A single turn carries every row of the set below to another of its rows. Some are shown first; where does it send the rows asked next?
rebe: [-4 40 5 38 -8 -1 12 23 -25 15 4 46]
mab: [10 27 17 33 -24 -23 41 31 -12 -41 0 46]
sarum: [-12 29 34 24 0 2 7 2 26 -1 8 34]
duge: [13 33 -20 46 -48 -22 25 -2 -15 -8 6 20]
Galo: [14 16 13 31 -39 3 7 -18 17 -17 4 7]
dez: [-3 32 37 23 0 9 10 -5 22 -11 3 41]
vafez: [1 40 -16 47 -21 -15 14 14 2 -33 -14 68]
kov: [19 -9 -3 34 -34 -9 13 14 5 -45 -15 23]
nete: [14 1 11 33 -25 12 -15 16 9 -7 -11 32]
nagi: [-12 12 17 24 3 -41 7 28 22 -18 12 36]
voli: [-19 36 -1 14 0 -26 28 6 -5 -23 18 7]
taz: [-19 19 -1 56 -22 4 32 -18 12 -32 6 29]
Ruge: [-15 30 -5 24 -16 -30 40 5 -6 -22 29 8]
lali: [13 -8 -2 37 -37 -13 16 20 6 -49 -8 17]
napu: [-8 43 11 34 -11 -3 6 2 -6 22 18 29]
sotam: [-13 36 2 26 0 -8 10 -11 32 -39 -3 42]
lusoz: [10 17 -23 14 -26 -25 -16 11 3 -18 -5 13]
fami: [4 39 -21 43 -16 -16 10 11 7 -32 -12 73]
dof: [7 41 22 18 3 -13 12 32 0 -36 -1 51]
nofu: [14 14 -22 16 -26 -32 -13 13 6 -22 -5 14]
Sati: [-8 40 15 8 1 -23 20 12 -8 -26 21 9]
tepe: [11 37 14 15 2 -18 12 32 -1 -42 -1 53]
Lirum: [-6 40 1 33 -14 -8 11 13 -15 21 19 36]
gor: [29 22 25 17 -38 -16 13 20 -15 -22 9 9]
riz: [-7 15 2 49 -14 -38 6 35 7 -7 1 59]
Bobit: [15 -13 -3 38 -34 -9 14 18 8 -43 -10 22]
rinap: [-19 8 -2 51 -11 -31 14 8 35 -18 3 46]
Moz: [25 2 10 29 -24 7 -17 14 5 -8 -16 31]
Ruta: [-6 13 24 58 -25 1 46 14 -8 -15 13 32]
Logab: [-14 37 -16 34 -26 -36 38 -1 -7 -20 22 13]
Reto: [-1 22 19 42 -24 -22 42 38 -12 -32 7 45]
Fuga: [-21 14 -2 60 -22 7 44 -5 4 -22 0 37]
tel: [14 15 -19 11 -27 -24 -13 8 4 -26 -10 14]
Fes: [25 26 -11 46 -57 -15 6 0 -11 -7 -4 29]
gefi: [-12 10 11 59 -25 7 46 3 2 -12 16 36]
Kima: [1 37 -2 50 -19 -3 13 22 -27 3 2 51]
dop: [8 27 13 32 -26 4 7 -22 11 4 11 7]
bug: [19 0 7 33 -22 4 -19 16 10 -4 -9 31]
somet: [21 17 29 34 -31 -3 32 19 -18 -15 11 12]
pelok: [-15 44 -31 41 -28 -33 17 -6 10 -10 2 42]
Ros: [-9 31 5 23 2 -5 9 -8 33 -39 -3 45]
zime: [-5 50 -27 32 -26 -31 13 -12 8 -16 -3 46]

rebe turns into Fuga
tel turns into Moz
Lirum turns into gefi
And these:
zime turns into dez
fami turns into Ros
pelok turns into sarum
somet turns into duge
napu turns into Ruta
sotam turns into dof
taz turns into Sati
bug turns into Bobit
rinap turns into nagi
gor turns into Fes

